One turn moves each row of this set onto another row. After a few examples, where does it send each row asked below?
Z896: [  0  14  -6 -10  -1   4   5   5  -2 -11   4 -19   9  -7 -12  -2  -5   5
 -16 -11   2   0  20  11 -10  -8]
Z856: [  8  14   3   0  -5  -1 -19  -6   5   5   8  -3   9   3  -9  22   3   2
  -8  -4   3  -1   4  18 -11  10]
Z53: [-12   9  11  -8  -8  -9   3  -4  -7  -4  -8  -6  -2 -10 -21  -8  10   8
   1  -5   9   6   8   9 -16   8]
Z70: [ -2  13 -11 -15   0  11 -12  -8 -10  17   0   8  -5   8   4  -5   6   4
  -8   4  -7  -1   2  -8   7  -5]
Z426: [  2   3   7  -3 -13  -8 -20 -10  -4   4   5   2  -1   7  -1  21  -8   2
  -5  -4  -1   0  11  18  -7  11]
Z760: [  8  13  -4   1   5  -3   2 -11 -15  12  12  -9  -1  14  10  -2 -15  12
  11   1   2   8  -5   7  -2  -1]
Z367: [-14  13  -7 -13  -6  -8   2  -2 -19  -9   1  -2  -2  -4  -7   1  10   7
  -6   9  18  15   8  -3  -8  12]
Z965: [ -9   1   1   0 -13  -2 -21   3   0   0 -16  -8  16   6  -1   4   2  14
 -16   6   7  -4   1   5  -6  -7]
Z222: [  5  -1  -5  -3 -15  -2  -8  -5  -7   3   2  13   0   8  -2  21  -5 -10
  -9   5   3   2  14  14  -1   7]
Z414: [ 11   4  -5 -13   8  -1   5  -9 -12   7   9   3   0  14   6   2 -16  10
   8   8   5  11   0   0   0  -9]
Z316: [ -2   9 -15 -14  -3   3   6   6 -10 -15   6 -12   6  -2  -5   2  -8   2
 -19  -3   4   5  24   6  -6  -9]
Z247: [ -5  16  -5  12  -2  -3   8  -6 -10  18  -2  -7  13  10   8   0 -16   3
  -1  15   2   3   1  -1   2  -1]
Z533: [ -8   4  -6   3 -13   1 -18   6  -1   0 -14  -6  17   5   0   5   5  11
 -18  10   9  -3  -1   3  -4  -6]
Z514: [ 16   4  -1 -11   9   4  12  -5  -1  10   3   4   5   8  -9  -2 -13   5
   8   3   3   6  -2   4  -4 -14]
Z134: [-10  -3   0   4 -19  -2 -17   3  -3   1 -18  -5  12   6   1   2   0  10
 -15   7   5  -5   4   7  -3  -6]
Z72: [  0  10  10  -7   8  -5   1  -5   7  14  -6  -3  20   6  -4   2 -18  12
   0  10   0   2   3  -5  -6 -12]
Z590: [ -8   9 -11  -7  -8  -2   2   1 -18 -13   7 -19   0   0   3   0 -12   5
 -16  -7   1   3  24   8  -4  -3]
Z68: [ -6  12  -4  -9  -5   7 -14 -12 -12  19  -2   3  -9   8   7  -9   2   5
  -5  -3 -11  -5   2  -1   6  -2]
Z918: [ -2  17  -5  -4   8  -2   1  -3  -3  13   2  -5  19   9   6   8 -14  10
  -5  19   5   7   0 -10   0  -6]
Z496: [ -2  14   2 -11   0   8 -16 -10  -2  20  -3   0  -4   5  -2 -10   5   8
  -4  -7 -12  -7   0   1   1  -4]
Z946: [  1  15  -5 -18   5  12 -14  -7   0  17  -2   7   0   4  -4  -6   8   6
  -8  -1  -9  -4  -1  -5   2  -9]
Z786: [ -9  11   3 -20  -1  -6   2   0  -6  -9  -3   0   3  -9 -20  -1  12  10
  -5   4  16  12   8  -1 -14   4]
Z750: [-15  11  -6  -8  -6  -3   5  -5 -16   2   6  -8 -19  11 -16   3  -1   4
   5   0   4   9  14   4 -20  13]
Z470: [ -3   8  10   8  -2  -4   7  -8   0  19 -11  -6  13   7  -1  -5 -19   5
   4   6  -3  -3   4   4  -3  -6]
Z698: [14 13  1  4  6  4  9 -8 -3 14  6 -8  3  8 -4 -8 -9  6 11 -4  1  2 -7 12
 -6 -6]
Z568: [ -8  15  -5 -16   4   3   6   0  -3   0   6  -6 -10   6 -27   5   6   4
   1   1   7   9  10   1 -24   6]
Z717: [ 11  10  -9  -1  -7   5  -7  -1   2   4   6   8   9   2 -11  22   6  -9
 -12   4   6   0   6  14  -5   5]
Z227: [-17  12   1  -1 -13 -10   5  -6 -20  -4  -3  -8  -7  -5  -8  -7  10   5
   0   0  11   8   8   7  -9  15]
Z108: [-12  12 -12 -15  -1   1   7  -2 -13  -1   7  -2 -15   9 -19   7   3   2
   0   6   9  12  13  -2 -19   9]
Z864: [ -9   0  -7   6 -18   1 -14   5  -5   1 -17  -5  14   6   2   2   3   7
 -17  10   8  -4   1   5  -1  -5]
Z762: [-12  14   2  -9  -1  -2   3  -4  -7   2   4 -11 -14   7 -24   1   2   7
   5  -6   3   7  11   7 -25  10]
Z685: [ -6  13  -3  -3  -7  -1   1   1 -10 -10   6 -25   3  -3  -4  -4  -9   7
 -13 -13  -1  -1  21  15 -10  -2]

Z864 goes to Z533
Z856 goes to Z426
Z762 goes to Z750
Where do these go?
Z227 goes to Z367
Z316 goes to Z896
Z68 goes to Z70
Z72 goes to Z470
Z414 goes to Z514

One turn moves each row of this set onto another row. After a few examples, where does it send each row asked below?
Z409: [-14 -14 -13  -4  23  15  11   2   6   6  -3  -3  13  13  11]
Z233: [ 5 -9 -1 -3 10  6 -5 -7 -7 14  4 -7 11 10 15]
Z290: [ -7 -18   0  -4   5   2  -4  -9  -6  -6  -8 -17  19   5  11]
Z346: [-19 -25 -11   0   0  11   6   0   0   4  10  -9 -13  -1 -13]
Z609: [ -2 -11   5  -6  18   6  -8  -4  -9  10   5 -15  15  -2  11]
Z338: [-17 -19  -6   4  30  11  -4  -3  -4  10 -10 -12   8   5  -4]
Z204: [-19 -22 -16   0  -3   6   4  -2  -2   4  13 -11 -13   8 -11]
Z557: [  1 -21  -3  -1   4   1  -5  -8 -17   2  17  -5 -12   1   7]
Z740: [  2 -19  -2   2   6   5   8  -7   4   1  -9  -5  17  11  11]
Z651: [ -4 -11  -8   2   5  14   2  -4   1 -26   3 -17   1  14   5]
Z90: [-12 -19 -12  -1  -7   5   7  -3   1   7  17  -8 -11  10  -9]
Z10: [  1 -10  -8   0   3  19   4  -1   2 -22   7 -12  -1  11  13]
Z692: [ -7 -12  -8   0  17  24  10   4   8 -21   7 -11  -1   6   7]
Z828: [-13 -19  -7  -7  21  10  -2   0 -14   4  20  -7 -13  -7   5]
Z792: [-10 -18  -2   2  29  16   1   1  -2  13  -4  -5   8  -4   6]
Z875: [-11 -12  -5   4  25  12  -6   0  -9  11   3 -12  12  -4  17]
Z20: [ -1 -16  -2  -2  14   6  -2 -11  -3  12 -10  -7   8  18  -5]
Z67: [-11 -20  -6   2  -3   6   7   2   0   5  23 -12  -6  -9  -1]
Z638: [ -4 -10  -5   0  10   1 -10 -12 -10  10  -2 -14  11  18   6]
Z403: [ -8 -13 -14   8  13  18   8  -1   7 -22   2 -12  -2  15   5]
Z475: [-12 -16  -9  -2  -7   1   5  -4  -1   4  23 -14  -7   4  -8]
Z784: [-13 -16 -11   3  -6   3   5   0  -3   5  25 -13  -6  -1   1]
Z102: [-19 -26 -14   5   1  12   7   4  -1   5  13  -9 -13  -6  -5]
Z835: [-11 -12  -9   2  18  18   8   1   6 -24   4 -16   0  10  -1]
Z51: [-14 -20 -10  -2  27  10   4   0  -8   6  18  -3 -14  -2  -2]
Z347: [  1 -21  -4   4   4  -5  -2 -13 -15   0  12  -6 -12   8  -1]
Z829: [ -9 -18  -9  -4   6  13  -3   0  -7   0  -6  -9  14   5  25]
Z49: [-11 -18 -12   8  21  10  -2  -6  -3  13 -12  -4   4  17   1]
Z116: [ -2 -10  -3  -6   9  20   3   1   3 -24   8 -17   1   5   7]
Z385: [ -7 -18   0 -17  14  17   2   1   0   1  -5  -9  14  -1  12]
Z211: [ -9  -9 -10   0  13  21   3   3   2 -23   9 -16   0   5  11]
Z585: [-10 -21 -12   9  20  -1   7  -9  -7   4  11  -3 -13  12 -11]
Z317: [-13 -14 -13   8  13   0   5  -7   0  -1  -6 -12  18  18  10]
Z583: [ -1 -13  -6   3   8  17   9  -3   7 -23   1 -12  -1  14   0]
Z588: [-13 -16  -4  -5  21   5  10  -5   7   0  -6 -12  19  12  -3]
Z296: [-15 -21 -10   3  28   4   7  -4  -6   5  14  -4 -13   4 -11]
Z861: [ -1 -22  -6   8  10  -4   4 -13  -9   3  10  -3 -13  13  -8]
Z56: [ -3 -20  -1  -8  12   7  -4  -4 -16   3  19  -7 -12  -6   7]
Z715: [-19 -23 -10   4   1   7   4   3  -3   2  18 -14  -8 -11  -4]
Z882: [-23 -14 -11 -10  22  13   0   1  -5  -1  -3 -16  15   6  11]

Z651 goes to Z10
Z233 goes to Z609
Z204 goes to Z90
Where do these go?
Z290 goes to Z829
Z585 goes to Z861

One turn moves each row of this set onto another row. After a few examples, where does it send each row asked below?
Z553: [ -9  31 -14  10   6  -9   7  18  -5  17   6   2 -14   3   9   4   3   2
   0   4  -3  -8   2  -9 -13  15   8   5]
Z726: [ -8  18  -8  17  16   3   8  -3   0   8   7  -1  -7   8   4  -8  -6   0
   2  16   2  -9  -1 -16  -7  17   5 -10]
Z329: [  0   6 -10  -6  -8 -10   3  12  10   8   5  -3 -13  17 -16  -5  21   2
  -4  -4  -7   6   1  -2  -8  16  -1  -3]
Z688: [  3   6  -6  16   5   4  16 -15  -4  19   4  -2   2  -6   1  -9  -4  10
  -1   8  -4   3  11  -4   0   6   0 -20]
Z858: [ -9  15   3  -9   3 -12  -5  -4  27   2   9  -1  -6   3   2   6  12  -5
  -3  -2  13  -6   4  -7   0   1  -6  -7]
Z523: [  6   7  -6  13   6  -1  14 -14  -5  24  -5  -7   8  -7  -4 -16   0  12
   4   0  -7   1   9   3  -6   4   0 -11]
Z993: [-12  10  -6  14   7   0  -6  16   1  13   5  -1 -21   0   9  -4   1  -4
   1  14   0   0   0 -12 -12  16  15   1]
Z699: [  6  23  -6  -1 -11  -4   7   9  14  18   4   3   3  -2   4 -13  13  11
   9  -7   5   8  10   4  -3   4  25   4]
Z744: [  7   1  -4  14   4   2   8 -12  -3  24  -5  -7   3 -11  -3 -16   0  12
   6   3  -8   7   9   1  -4   2   3 -14]
Z860: [  5  19  12  -2  -1 -16  -7 -10  11  -2  -3  -8  11   6 -17   1   9   5
  -4  -2  -9  -2   5  -5  -7  -4   3  -1]
Z667: [ -9  19 -13   9   5  -4  -4  21  -2  20   7   1 -19  -3  13   6   3   2
   0   9  -7   0   5 -15  -9   9  13   4]
Z201: [  5  21  10  -4  -1 -17  -8  -8   9   1  -3  -8  12   4 -16   6  10   7
  -4  -3 -12   0   6  -7  -7  -7   4   1]
Z435: [  5  16  11  -3  -1 -15 -13  -6  10   0  -3  -8   9   3 -15   5   9   7
  -3  -2 -14   3   6  -8  -6  -9   7  -1]
Z503: [  0  14  -7  -3  -6  -1   6   7  16  21   1   1   4  -5   0 -13  17   4
   5  -3   7  10   9   1  -3   1  29   7]
Z244: [  7   9 -11   9   6  -3  13 -12  -8  28  -5  -5   8 -10  -2 -10   2  15
   6  -3 -12   3  11   0  -4  -1   2  -9]
Z772: [  1   5 -13  -7 -10 -11  -3  16   9   8   5  -1 -15  14 -13   0  21   7
   0  -5 -12  11   3  -5  -5  11   0  -3]
Z594: [  4  15  13  -2  -1 -14 -12  -9  12  -3  -2  -8   9   4 -16   1   9   6
  -3   1 -10   1   5  -6  -7  -6   6  -2]
Z541: [  2  15   7  -4  -3 -19 -13  13   9   8  -2   6 -15 -14   8   0   1   5
   9   6  -1 -10  -7  -2  -8  -8  -4  -1]
Z934: [ -5  16   5  -6   3 -19   1   5   9  11  -5   2  -9 -12  -1  -3   5  -5
  -1   6   7 -19  -9   2 -12  -2  -6   5]
Z159: [  8   2  -7  12   5   0   5 -10  -6  28  -4  -6   4 -13   1  -9   0  16
   7   1 -13   9  11  -2  -2  -3   5 -10]
Z315: [  3   2  -7  15   4   3  10 -13  -7  17   2  -1   0  -7   6  -7  -5  13
   4   8 -10   8  10  -6   3   0   3 -20]
Z687: [ -6  30 -17  13  16  -4  15   0  -4  14   7   2  -2   5   7   3  -4   7
   1   8  -4 -12   4 -17  -6  12   2  -6]
Z737: [ -5  20 -18  10  16  -3   3   7  -3  19   7   1  -7  -2  10  11  -3   9
   3  12 -10  -3   6 -24   0   2   9  -4]
Z851: [  2  14  11  -3  -1 -14  -8   9  15  11   0   1 -14 -15   1  -5   2  -2
   3  11   7 -13  -7   1 -11  -1  -5  -2]
Z25: [-10  15   0 -11   3 -17  -9  -1  16  -3   5   3  -6   8  11  10   8   3
   6  -9   4  -2   1  -9   1  -6  -5  -4]
Z850: [-12  22  -7  13   6  -4   5  13  -3   9   5   0 -15   7   7  -7   1  -4
  -1   9   3  -8  -2  -6 -15  22   8   2]
Z745: [  1   3  -9  -4  -9  -8  -3  14  12   7   6  -3 -16  14 -14  -4  21   4
  -1  -2  -9  10   3  -4  -7  14   1  -5]
Z103: [ -4  17   1  -8   2 -23  -3  10   3   8  -7   5  -9 -11   5   2   4   3
   6   0   0 -15 -10  -1 -10  -9  -5   6]
Z327: [  0   8 -13  11   7   0  21 -15  -8  23   1  -2   6  -7   0  -4  -1   9
  -3   4  -7   0  11  -4   1   3   0 -14]
Z308: [ -3  10  -6  -4  -4  -2   7   4   9  13  -4   2   3   1   2 -17  15   4
   8  -6   7  10   3   3  -5   2  29  10]
Z257: [  2  18  -5  -1  -9  -4   8   6   8  10  -2   4   3   5   5 -18  11  10
  14 -10   5   8   4   5  -5   5  25   6]
Z885: [-15  13  -2 -13   6 -17  -2  -5  17   0   4   1  -3   7   5   9  12  -3
  -1  -9  10  -7   1  -8   0  -3  -5   0]
Z957: [  0   3 -14  11   7  -1  15 -12 -11  20  -1  -1   4  -8   5  -2  -2  13
   1   3 -11   5  10  -6   4  -4   3 -13]
Z184: [ -6  15   4  -7  -1 -12 -12   0  25  -2  11   1  -9   5   9   7   8   3
   4  -3   8  -2   3  -8   1  -2  -5  -9]
Z178: [ -1   9 -15  -8  -8 -14   3  13   7   9   4  -2 -12  17 -14   1  22   6
  -1  -7 -12   7   2  -3  -7  13  -1  -2]
Z908: [ -7   8  -9  16  16   5  -3   2   1  12   6  -1 -11   0   8  -1  -6   3
   4  20  -5   1   2 -24  -3   7  12  -9]

Z908 goes to Z726
Z541 goes to Z851
Z860 goes to Z201
Where do these go?
Z699 goes to Z503
Z688 goes to Z327
Z667 goes to Z993
Z523 goes to Z244
Z25 goes to Z184
Z772 goes to Z745

One turn moves each row of this set onto another row. After a few examples, where does it send each row asked below?
Z6: [ -7  -7 -11 -12  -7  14 -15  12   5  -7 -17  14   0   5 -11   0 -36 -13
  16  18   4   5  -7   4  -1  11  19  -1]
Z531: [  0 -18 -20 -18  23  -4  -9  21  25  -5 -28   2   9   6   7  -9 -26 -26
  -4  19   8   7 -18   0  -7   6  32  -1]
Z275: [  9 -10  -6 -18  18  -4   2   4   0  -8 -23   9   1   6  28   0  -9 -22
   5  16   8  10 -20 -10 -11  10  18  -8]
Z546: [ -4 -12 -22  -7  -1  15  -7   4   7  -3 -11  11  10  -4  -1   7 -33  -3
  13  23  10   1 -19  14   3  21  13   1]
Z114: [ -4 -16 -12 -10  23   3  11  -1  11  -8 -10  12  16   8   3 -15 -10   5
  10  17  14   7  -7  -4  16  13   9   1]
Z406: [  6 -13 -22 -11   1  -3   4  22   9 -13 -15  -3  -2  -4  -4 -19 -12 -22
   3  32   9  12  -3   0  13   4  23  12]
Z522: [  5 -24 -22 -20  21   3 -10   7  15  -9 -21   9   5  19  -7 -14  -4  -3
   6  11  18  -1  -5   4  10   4  18   8]
Z307: [ 16 -13 -25 -17  12  -2  -1  14   2 -24 -22  -1   1  17  -3 -12  -5 -17
   9  18  11   3  -8   9   3  -6  21   5]
Z579: [ -1 -16 -10 -17  16   2 -12  12   7   2 -31   7  -6  -5  15  -8 -10 -26
   7  21  22  14 -22  -1   1   8  33  -2]
Z925: [ 20 -22 -36 -14  11   3  -6   3  13 -14 -12   1   6  23   8  -2  -5  -9
  -2  16   9  -3 -17   5   4   8  16   7]
Z355: [  1 -11 -26 -12   6  -3   6  24   8 -15 -15   2   0  -7  -5 -14 -17 -24
   3  32  10  14  -4   0  14   2  19   8]
Z781: [ -1 -15 -13  -7  20   0  11  -3  11 -13  -7  13  15   4   2 -18  -5   3
   3  20  12   4 -12  -3  16  14   8  -1]
Z484: [ -3  -6  -9 -10  -2  11   6   6  -9 -15  -8  12   3  13   3   1 -27 -19
  14  16  11  -2 -11  11 -12  20   5  -4]
Z593: [  0 -19 -13  -4  16  14   7   4  18  -8 -15   4   3  30  10  -2 -22  -4
  12  19   5  10 -22 -10   0  22  34  -7]
Z518: [ -2 -17  -9  -8  23   4   8  25  20 -12 -24  11  10  10 -11  -3 -22  -4
   9  23   1  16 -10 -10  -2  11  21  -7]
Z615: [  2 -19 -20   0   7  11   7  28  16 -13 -18  -4  -6  20  -1  -5 -21 -27
   2  29   8  17 -19   0  -7  15  28  -5]
Z154: [  4 -17 -25  -4  -1   8   1   1   7 -12   3   3   0  22  20 -12  -7 -28
   1  16  10   4 -15  -9   9  18  25   3]
Z873: [  9 -17 -23  -6   1   5   5  -2   4 -14   0   4   1  22  16 -16  -4 -22
   2  17   7   0 -12 -10   7  21  26   6]
Z730: [ -3 -13  -4 -14  14   4  -9   9   6   2 -27   6  -9  -6  11 -11  -9 -30
   8  21  22  11 -21  -2   3  10  34   2]
Z95: [  3 -15 -17 -17  32  -4   5   7  19  -8 -27   2  16  10  13  -7 -27  -8
   2  20  11   5 -25   7  -8  11  26  -6]
Z807: [  3 -21 -14 -13  23   0   3   8  12   6 -22  15   3 -11   7   0 -12 -14
 -10  26  18   6 -24  -2  -4  20  11   1]
Z115: [ 11  -6  -3 -15  17  -3   6  -1   0  -8 -20   8   2   2  25   1  -9 -21
   6  17   5   7 -21 -10  -9  11  18  -3]
Z682: [  1 -18 -12  -8  20   1  10   1  12  -8 -11  10  18   3  -3 -19  -5   5
   7  20  11   5  -7  -3  14  15  10   3]
Z577: [  1 -12 -23 -11   4  -2   1  19  13 -14 -13   1  -3  -7  -3 -19 -13 -20
  -1  32  11  12  -6   0  18   2  19   9]
Z855: [ -7  -8  -6 -12 -10  16 -13  13   7 -13 -17  10   2   5 -11   1 -30 -12
  18  18   8   7  -8   3   6   4  26  -1]
Z942: [-11  -9  -7 -15  -7  13 -18  14   7  -5 -14  12   1   4  -3  -2 -30 -21
  17  12   7   4  -3   1   0  12  16   5]
Z335: [  4 -14 -20  -8   0   4   2  -3   5 -17   1   5  -4  20  17 -17  -6 -25
  -1  18   8   2 -12 -11  10  16  25   3]
Z416: [  2  -9  -8 -10 -11  14   2   9  -1 -19  -6  10   3  19   0   7 -27 -17
   6  17   3   2 -11   1 -11  12   7  -5]
Z867: [ -7 -20 -16  -8  -3  21   0   4   8  -6 -11  14   7   9  -9   6 -30   1
   5  24  17   1 -19  12   2  21  12  -3]
Z811: [  3 -21 -17 -16  25  -1   2   9  10   2 -25  14   4  -7  14   0 -11 -13
  -7  25  19   9 -25   0  -6  18  11  -5]
Z809: [ -4 -11 -17  -6  -2  19  -5   1   5  -2 -13  12   5   8  -6   3 -35   1
  11  21  10   3 -18  13  -2  21  10  -4]
Z695: [  0 -16 -11 -16  24  -1   0  10  15 -10 -22   0   6  24  17 -15 -20 -29
   0  12  13   5 -22   2 -15  11  28  -7]
Z582: [ -1  -7 -12  -6  -9  16  -3   8  -4 -13  -8  12   1  16  -3   1 -30 -19
  10  15   5   3 -13   8 -13  17   8  -8]

Z275 goes to Z579
Z809 goes to Z582
Where do these go?
Z577 goes to Z781
Z925 goes to Z307
Z115 goes to Z730
Z406 goes to Z682
Z355 goes to Z114
Z942 goes to Z546
Z518 goes to Z593
Z531 goes to Z95
Z855 goes to Z867

